In the rows, 128 means zero.
A single turn carries every row of the set below to another of its rows. Some are shown first; where does it send the rows asked next?
z_804: [113  94 199 120 139 154 143 135 160 100 137 136 142  90 143 163 103 116
 134  96 153  76 149 120 109 116 166 133 163 128 126]
z_85: [140 138 178 109 138 104 118 129 164 104 130 148 148 158 136 146 132 135
 136 119 131  80 141 113 122 107 103  97 149 157 144]
z_607: [116  97 179 107 143 155 149 125 162 105 120 120 137  96 126 142 115 111
 123 108 168  76 138 109 114 105 152 131 152 134 113]
z_36: [135 135 153 125 122 156 158 131 145 100 125 139 141 120 176 157 118 140
 127 117  81 110 154 105 123 116 147 134 134 111  97]
z_130: [150 110 167 126 136 115 101 143 137 120 156 129 142 137 111 150 125 150
 149  89 137  86 128 112 125 103 115 123 148 169 130]
z_253: [156 103 168 113 128 110 100 134 134 113 172 126 142 153 138 151 116 148
 144  90 124  94 190  92 119 115 152 130 145 156 133]
z_129: [149 136 181 129 140 121 126  82 171 113 128 155 142 165 133 144 124 140
 137  88 111  99 165 122 114 127 125  98 138 162 143]
z_339: [139  97 141 138 119 131 155 112 165  71 117 129 141 129 134 162 107 131
 140  72 102 115 126 127 136 108 127 135 147 142  95]
z_98: [123  96 183 105 148 161 146 149 150  98 135 138 156  84 147 161 125 121
 115 103 132  70 137 122 113 111 158 138 149 133 123]
z_545: [132 143 173 108 146 103 119 132 161 104 127 149 133 158 138 155 128 141
 126 121 122  86 135 121 121 113 109  95 147 163 144]
z_382: [103  96 193 117 141 146 157 135 163 106 123 106 150 114 137 169 104 120
 129  98 160  72 142 105 118 104 160 138 156 137 119]
z_897: [137  98 143 127 140 151 169 112 170  84 117 135 150 116 144 159 115 139
 133  82  83 117 133 128 124 115 126 133 139 137 113]
z_305: [161 119 181 132 135 139  92  99 152 124 150 155 147 144 161 137 109 145
 157 103 117  99 180 124 108 125 139 105 139 139 125]
z_369: [117  84 159  93 124 115 158 112 184  69 104 118 140 126 143 149 117 108
 119 110 136  93 154 111 111 113 137 125 146 133 121]
z_642: [161 109 165 101 134 121  99 140 129 120 173 123 138 154 143 146 112 146
 140  89 129  96 176 103 121 111 156 127 136 155 132]
z_550: [129 125 155 137 107 144 149 116 131 103 125 141 133 112 145 149 111 130
 141 135 104 117 173 114 134 115 146 141 144 121  79]
z_661: [127 103 149 137 104 125 150  98 159  73 107 125 145 132 149 156 101 120
 122  92  88 110 147 140 122 107 139 134 151 145  94]
z_492: [132 129 178 121 131 163 163 135 133 117 136 134 138 110 135 160 131 132
 106  82 108  93 160  99 118 115 183 151 128 133 114]
z_417: [146 109 181 136 141 132  86 104 157 119 150 153 140 136 165 147 107 149
 153 104 118  95 184 117 101 129 145 104 145 139 127]
z_992: [123 134 154 153 114 147 146 124 137 104 119 134 133 116 152 146  98 127
 127 111  91 120 173 126 129  96 159 140 160 130  88]
z_972: [126 132 174 122 125 156 164 123 128 119 136 125 128 111 116 143 118 122
 118 110 141  94 173  92 133 107 172 147 148 139  98]
z_800: [129  81 164  97 125 112 161 130 173  56 135 119 151 130 152 166 101 114
 126  93 133  85 155 106 127 115 146 134 162 137 127]
z_433: [141 138 179 137 146 121 119  84 171 116 126 153 127 156 133 145 120 145
 126  83 112  98 163 114 106 127 134  96 145 165 144]
z_504: [109 131 181 140 136 156 159 143 140 124 130 118 134 114 135 154 102 128
 124 105 134 100 175  99 130  95 178 147 161 133 109]
z_178: [129  88 147 132 113 124 155  94 168  82 104 132 137 123 128 155 113 127
 139  98  99 127 158 131 122 121 135 137 134 137  97]
z_807: [140 136 179 127 151 125 126  85 165 112 130 158 131 161 138 155 117 147
 133  93 106 101 167 127 114 134 134  94 140 166 142]
z_519: [138 148 170 116 134 104 116 126 157 105 132 142 134 156 140 145 126 140
 125 120 126  79 134 105 118 108 104  96 157 161 141]
z_24: [115 147 184 134 123 156 162 127 139 117 127 139 119 119 129 157 121 120
 115  82 122  99 173  99 116 111 185 139 151 136 115]
z_558: [130  93 157  87 143 129 174 135 171  63 127 126 158 120 149 159 123 118
 109  96 109  87 152 111 122 111 140 132 155 144 136]
z_128: [153 112 177 121 139 117 101 148 146 125 150 136 148 140 110 143 131 143
 148  89 145  88 137 118 127  97 122 124 140 163 137]
z_495: [149 114 166 112 143 114 101 154 141 122 149 130 137 142 116 149 124 148
 138  91 139  89 123 123 124 100 124 121 138 167 136]
z_428: [114  84 170 108 116 119 157 110 172  69 111 107 155 133 152 170 104 112
 121  96 129  78 134 121 117 112 138 130 152 143 113]
z_19: [153 114 176 124 145 144  95 100 145 121 159 149 139 144 166 148 102 150
 153 103 116  98 181 124 109 131 149 104 140 143 125]
z_603: [124 151 153 141 107 146 146 131 140  94 115 145 126 128 164 153 115 128
 133 115  97 109 150 110 127 103 142 125 153 119  84]
z_261: [164 116 174 111 127 118  99 136 135 123 168 133 147 155 139 138 120 143
 143  93 130  95 188  99 123 108 153 129 138 149 134]

z_261 goes to z_305
z_550 goes to z_178
z_504 goes to z_992
Now these:
z_804 goes to z_24
z_495 goes to z_642
z_558 goes to z_98
z_130 goes to z_253

A single turn carries every row of the set below to another of its rows. Some are shown first; where does it send the rows asked next?
z_212: [119 134 151 155 107  89 109 123  82 106 145 154  87 125 148 132 140 147
 124 133 127  93 128 112 138 132  65 141 113 144 125 120 128 158 155 142]
z_296: [129 134 137 122  92  92 104 125 104 113 138 133  81  74 171 124 136 121
  87 143 127  88 154 114 148 146  96 140 115 145 107  98 144 106 135 121]
z_957: [141 135 122 151 129  84 125 157  97  95 150 129  94 124 155 128 128 131
  76 169 107  99 120  96 148 120 136 152 137  96 137 108 131 159 132 129]
z_292: [108 148 121 129 130 130 141  93 125 144 149 134 102  92 163 127 117 123
 117 122 110  92 156 130 133 137  74 111 110 116 124 113 134 153 136 124]
z_163: [ 90 126 134 164  98 112 123 114  92 115 150 146 135 114 168 133 156 122
 112 143 125  93 150 168 126 131 101 162 125 112 119  99 131 139 135 132]
z_613: [141 135 123 104  97 141 117 138 111 131 141 162 106 120 152 117 115 118
 125 149 117 114 119 105 107 115  88 145 140 135 116 116 144 140 121 135]
z_838: [132 152 138 140 165  78 135 152  87  96 132 127 132  92 183 131 128 121
 107 153 108 107 122 140 135 111 114 115 122 101 124 121 135 156 154 107]
z_918: [118 136 153 140 112 117 126 116 142 135 146 166  95 117 167 131 158 110
 106 155 112 111 122 150 135 117  86 167 151 130 144 122 130 148 157 125]
z_44: [131 119 138 175 111  69 126 139 124 116 113 108 120 104 176 123 133 112
 112 152 130 113 147 117 118 130 105 145 133 148 151 107 147 155 149 147]
z_453: [122 159 138 131 143 134 125 151 131 113 133 118 128 111 190 120 103 126
  90 166  89 103 121 143 126 113 119 110 116 103 118 118 114 159 144 135]
z_28: [139 151 144 131 140 110 116 129  57 132 142 137 116 129 199 139 128 108
 101 145 110 126 119 122 129 159 113 149 116 113 113 130 118 163 149 128]
z_879: [134 123 158 126 129 131 110 128 104 122 137 118 142 142 159 123 114 134
 106 155 135  86 152 117 146 142 118 141 118 120 146 114 124 160  98 118]
z_367: [126 126 130 144 131 102 139 135 135 133 120 117 112 113 155 104 125 141
 141 163  99  82 126 111 132 106  78 142 138 125 132  70 133 164 158 139]
z_471: [131 117 141 167 107  70 126 150 125 112 110 113 110  99 182 124 132 108
 114 145 133 107 134 128 114 122 113 144 143 151 154 103 138 156 153 139]
z_454: [143 127 121 127 142  79 110 131  89 138 123 115 134  97 183 137 115 139
  94 138 119  93 148 134 172 109 118 134 117 118 122  89 119 185 158 132]
z_697: [119 149 126  96 130 107  87 146 124 130 117 166  88 126 177 125 128  96
  93 146  91  69 113  98 145 139 106 158 111 116 121 125 122 151 150 120]
z_180: [120 169 114 120 113 114 140 137 115 162 111 141 124 129 153 116 126  90
 122 121 105  87 157 128 143 136 105 154 118 129 119  85 143 125 140 149]
z_468: [131 116 143 163 111  77 127 159 111 106 110 126 108 100 186 130 119 107
 123 143 128  94 120 124 122 113 115 141 149 154 148 103 138 147 167 137]
z_884: [130 131 154 110 131 130 103 149 128 129 124 130 102 112 144 142 118 106
 113 164  89 111 141 117 129 111 125 132 120 146 154 107 171 152 159 133]
z_82: [ 91 145  92 124 124 119 124 133  95 142 139 112  90 113 178 101 142 124
  89 150 120  67 135 150 162 135 103 118 118 128 116 104 110 140 159 109]
z_755: [138 137  96 143 116 102 123 150 108 114 119 127  81 103 164 113 124 119
 101 119  81  85 140 102 140 130  90 146 127 125  79 121 141 163 162 122]
z_580: [113 159 142 113 152 105 116 134  89 128 119 115 144 136 190 115 109 125
 103 140 117 128 134 125 131 125 111 151  95 136 145 108 121 162 135 149]
z_293: [101 131 148 161  93 114 130 109 108 120 153 147 126 118 158 136 156 120
 112 148 124 105 140 170 124 137 101 162 136 118 129 108 118 147 137 132]
z_295: [126 138 146 110 134 133 115 155 126 142 119 132 110 125 145 142 115 100
 115 152  91 104 139 122 132 121 133 136 121 150 149 108 175 141 159 139]
z_271: [126 152 143 111 128 133 119 156 128 162 108 125 122 128 141 135 115  97
 109 142  89  97 140 117 129 124 126 139 120 144 139 100 159 137 151 147]
z_115: [102 152  97 115 123 114 137 137  95 155 146 125  92 107 180 101 145 122
  97 150 122  65 127 149 162 136 105 122 128 117 103 109 111 150 152 112]
z_539: [ 96 129 125 155  99 110 130 119  79 109 143 138 141 109 175 132 146 137
 118 135 126  87 156 162 118 131 103 152 119 116 114 104 124 135 134 132]
z_282: [123 159 133  91 119  99  88 140 117 128 122 162  92 108 175 127 136  92
  84 142  99  69 121  97 149 143 107 157 111 117 118 121 125 138 153 117]
z_170: [ 97 130 112 176 119 132  94 119 124 126 107 116  90 122 159 113 145 138
  95 143 103  81 135 129 135 129  95 125 110 127 143  90 152 142 162 118]
z_840: [155 118 137 115 156  95  95 142  82 113 137 134 118 105 167 108 141 118
  95 170 119 110 142 115 173 143 116 153 121 120 118 100 144 165 129 138]
z_416: [130 140 124 137 138 117 131 151 112 104 160 122 113 134 173 118 137 130
  86 143 114 115 119 148 150 146 113 160 120  98 139 152 131 158 121 143]
z_703: [126 136 112 128 150 126  98 144 120 111 131 117 116 114 171 112 118 144
  94 150 135  90 136 119 135 101 136 144  99 101 132 101 121 168 123  90]
z_827: [119 136 125 136 123  96 113 165  96 118 119 137  95 112 186 122 118 103
 142 125 101  68 109 137 134 106 104 136 158 160 126 109 132 137 167 120]
z_394: [125 143 132  90 108 101  92 136 112 121 132 158  86 102 174 135 139  99
  77 140 106  80 131  95 157 154 104 149 117 127 108 113 125 126 149 114]
z_901: [ 86 138  94 147 124 125 111 125  99 140 132 111  89 116 177 106 136 126
  82 146 120  58 138 145 154 126  95 117 118 117 119  95 119 146 162 112]

z_367 goes to z_292
z_44 goes to z_115
Now these:
z_840 goes to z_838
z_453 goes to z_879
z_471 goes to z_82
z_293 goes to z_394
z_918 goes to z_296

A single turn carries every row of the set below to another of its rows. Some are shown first; where does it send the rows asked next?
z_139: [145 129 151  95 146 117 126 167 120 122 126 141 137 111 129 158 141 139
 115 127 131]
z_865: [149 143 116 155 154 116 124 115 138 131 129 134 153 104 158 143 125 154
 113 137 128]
z_147: [138 143 118 153 158 115 110 126 148 146 107 130 149 104 143 141 134 148
 118 151 130]
z_867: [124 145 119 154 151 110 116 129 136 142 117 133 151 114 150 135 127 147
 123 164 114]
z_50: [135 126 128 138 133 105 114  74 140 123  90 138 124 125 140 128 133 114
 145 137 137]
z_717: [142 114 124 134 123 122 124  79 146 129 103 141 121 122 142 124 116 105
 141 144 143]
z_158: [157 127 115 138 138 152 115 108 139 111 152  93 124 128 126 124 152 151
 118 130 103]
z_563: [153 124 113 134 122 152 106 108 137 110 150  98 128 129 123 121 137 139
 119 117  95]
z_25: [130 137 143 106 137 124 124 170 120 137 134 120 139 102 123 147 130 123
 109 153 134]
z_171: [123 113 112 119  92 128 115 112 130 107 139 108 119 111  94 143 143 132
 106 119  94]
z_246: [137 117 117 139 128 115 119  72 123 122 101 139 132 120 155 138 128 111
 139 119 129]
z_135: [130 110 152  77 112 115 136 123 126 118 114 135 104 124 127 142 128 106
 130 122 129]
z_795: [129 157 118 141 155 118 120 130 145 142 110 117 152 104 144 140 135 142
 126 158 127]
z_371: [139 113 153  80 116 125 126 125 112 118 113 134 113 122 121 137 126  93
 134 135 142]
z_138: [122 110 113 111  97 144 121 109 135 118 138 104 107 109 100 134 154 127
 109 112 103]
z_878: [157 121 118 124 112 145 121 124 149 114 145 120 115 112 101 140 138 160
 100 120  98]
z_175: [134 119 123 123  96 146 115 113 136 112 145 100 120 112 100 131 145 131
 104 116  92]
z_258: [139 122 113 130 103 148 104  98 127 109 147  96 125 127 115 129 148 122
 119 116  93]
z_46: [125 123 119 136 119 107 124  77 140 129 101 152 124 126 145 127 124 115
 142 147 121]
z_909: [132 144 119 160 152 121 123 120 148 148 120 119 145 113 156 148 129 141
 119 156 117]
z_746: [120 120 123 148 124 106 121  75 143 124  95 145 138 112 144 142 134 119
 135 135 133]
z_668: [122 120 126 134 121 117 129  70 146 127  99 132 117 125 152 132 123 111
 140 137 125]
z_596: [141 146 141  88 144 122 131 169 124 134 116 125 132 109 120 148 138 130
 122 140 129]
z_521: [130 106 149  96 111 107 137 116 103 113 103 137 115 111 117 154 134 104
 123 111 125]
z_15: [134 140 141  98 141 115 117 168 128 137 123 133 134 100 119 154 140 137
 107 136 136]
z_556: [162 129 118 132 131 161 104 104 133 109 142 106 127 127 133 132 140 155
 117 120  99]
z_974: [151 120 122 129 114 150 118 121 148 115 148 103 122 114 108 121 135 149
 103 115  95]
z_562: [133 136 149  99 143 124 122 169 112 135 121 138 132 111 129 146 132 139
 110 147 115]
z_740: [127 123 108 127 111 144 108  83 128 110 146  94 121 122 127 128 157 124
 125 123 106]
z_216: [124 133 113 133 125 111 124  80 151 131  91 134 129 113 142 124 124 118
 146 141 134]
z_932: [134 117 150  80 110 119 128 120 118 122 106 159 107 124 125 137 131 109
 133 130 123]
z_300: [128 123 113 128 112 142  96  91 114 103 134  93 131 124 126 134 145 127
 122 116  97]
z_991: [134 137 114 158 143 122 120 123 151 147 121 126 148 102 142 135 117 134
 115 164 134]
z_500: [136 120 138  77 117 113 134 119 134 119  96 137 109 118 119 132 129 106
 144 123 138]
z_864: [130 145 123 153 157 115 112 129 129 134 118 131 161 108 153 156 141 145
 120 146 127]
z_27: [132 123 152  78 114 104 121 115 123 115 106 142 113 118 118 141 139 106
 133 123 140]
z_365: [134 105 151  90 113 107 133 111 131 111 102 157 112 115 121 143 132 114
 128 115 139]
z_498: [137 135 142 100 143 121 133 174 126 137 132 123 131 114 130 158 133 136
 109 141 120]
z_904: [141 134 150 111 138 108 142 161 120 122 130 132 139  98 119 158 135 147
  99 131 123]
z_415: [151 112 120 124 123 151 129 131 147 121 143 104 110 113 101 130 147 154
 103 120  99]

z_415 goes to z_138
z_521 goes to z_246
z_139 goes to z_365
Now these:
z_668 goes to z_909
z_795 goes to z_596
z_258 goes to z_563
z_991 goes to z_25
z_171 goes to z_300
z_932 goes to z_46
z_15 goes to z_27

A single turn carries every row of the set below to another of its rows. Some are shown first; where does it send the rows asked next?
z_727: [126 136 131 124 127 117 142 120 114 110 127 124 141 144  93 131 137 138
 162 109 139 129 118 138  99 131 132 126 101 179]
z_380: [133 112 145 102 122 161 143 117 125 127 128 117 128 147 141 132 119 138
 142 140 112 129 118 109  95 103 114 129 108 105]
z_42: [138 104 116 119 139 151 127 112 108  97 135 133 105 135 147 139 145 130
 155 113 134 141 142 137 167 143 107 116 150 125]
z_506: [ 98 144 140 102 151 113 136 138  94 126 151 136 121 128 144 145 132 107
 154 147 134 159 106 127 131 111 124  97 121 129]
z_934: [154 125 139 129 123 171 132 118 119 138 117 124 139 136 123 129 135 120
 147 143 107 144 138  98 103 105 121 114 142  94]
z_950: [125 142 124 115 119 135 130 120 132 109 118 123 168 132 137 146 142 132
 125 128 132 136 116 132  76 135 113 136 116 158]
z_381: [ 97 137 130 123 125 136 135 119 111  65 137 138 130 123 119 108 143  99
 135 107 121 135 138 118 129 114 126 116 121 147]
z_801: [129 144 100 121 149 107 146 120 115 101 114 129  85 140 112 141 136 114
 143 155 149 135 148 134 108 107 130 123 113 121]
z_644: [ 93 125 107 151 137 119 125 116  97 146 121 116 146 117 128 149 152 105
 133 123 121 111 128 102 124 157 152 117 140 119]
z_826: [137 154 119 138 120 151 139 122 120 124 101 121 167 127 124 132 154 125
 129 131 118 148 110 118  97 146 105 130 147 153]
z_619: [134 134 120 129 120 134 129 117 135 123 127 116  90 113 146 136 152 127
 148  93 137 134 162 136 152 131 125 108 165 132]
z_211: [124 144 123 102 140 147 135 116 133 129 151 152  95 144 122 167 121 117
 144 118 133 141 145 111 139 114 149 109 101 116]
z_752: [122 114 115 125 117 129 135  99 107 123 141 129 113 141 136 178 133 123
 153 108 145 120 171 139 135 134 122 110 149 119]
z_628: [114 145 132 127 132  98 154 135 116 139 123 127 156 138 160 110 143 136
 140 128 116 150 130 114 161 118 152 115 143 113]
z_744: [128 133 101 122 170  95 133 126 123 109 126 130  83 132 119 133 134 122
 139 150 149 137 143 126 109 110 126 118 111 131]
z_662: [ 90 121 108 142 134 130 129 120  94 140 112 118 140 131 130 145 155 112
 129 127 123 114 111 115 131 166 153 132 130 113]
z_581: [151 118 100 153 130  99 132 111  94 125 101 117 111 139 127 125 135 145
 126 150 130 126 130 123 154 110 134 137 127 128]
z_3: [120 139 131 126 116 105 143 124 107 124 125 125 170 133 150 137 141 131
 146 148 115 140 134 124 170 106 149 113 138 109]
z_708: [150 137 111 142 144 129 136 123 116 125 101 112 157 127 100 130 162 132
 175 126 128 134 120 122 121 159 147 124 132 155]
z_68: [ 92 136 134 122 126 126 122 127 130  76 139 128 122 111 123 106 147 109
 125 106 122 129 131 126 131 112 130 117 116 154]
z_516: [150 133  98 160 133  95 145 111  95 134  99 119 106 139 126 114 135 137
 128 134 129 131 143 109 143 109 136 130 140 129]
z_156: [134 125 145 115 126 142 141 117 138 144 134 112 127 127 140 130 118 130
 142 125 113 125 143  91  81  92 120 110 126 115]
z_640: [148 133 113 141 145 125 127 125 124 128 103 107 157 120 103 129 163 137
 171 128 129 132 116 126 123 158 148 125 127 159]
z_275: [137 140 120 140 131 139 120 124 129 130 114 117 170 112 129 135 152 134
 124 136 116 142 107 116 102 142 101 123 143 163]
z_60: [152 141 117 129 125 148 136 108 120 144 126 129 109 128 143 142 129 132
 142 109 112 135 135  88 179 119 157 118 128 120]
z_315: [127 136 130 128 132 112 140 119 116 113 132 124 143 139  94 130 134 135
 164 104 140 129 126 132  96 128 131 120 106 183]
z_69: [128 144 121 124 133 127 138 119 127 114 125 130 171 132 138 137 138 126
 130 117 130 142 128 112  68 136 110 125 127 162]
z_790: [146 115 144 123 134 158 114 132 144 155 121 114 126 124 135 117 140 140
 131 140 108 142 119 107 108 109 125 119 131 103]
z_320: [121 142 123 102 149 143 133 120 138 135 154 153  92 142 126 161 121 122
 142 114 133 142 143 107 137 116 148 108 101 120]
z_959: [110 108 120 116 141 125 136 119 123 140 140 132  91 149 153 144 138 144
 139  93 145 130 143 142 136 152 123 122 139 124]
z_816: [152 133 117 127 129 149 131 109 117 139 130 130 112 129 144 144 129 136
 141 116 111 135 128  91 184 121 154 121 122 119]
z_551: [ 98 171 142 107 126 114 146 137 102 133 138 125 112 123 137 149 137  99
 155 138 136 154 121 134 122 104 136  97 130 125]

z_934 goes to z_380
z_60 goes to z_211
z_275 goes to z_69
Now these:
z_640 goes to z_315
z_42 goes to z_959
z_744 goes to z_516
z_68 goes to z_644
z_628 goes to z_551

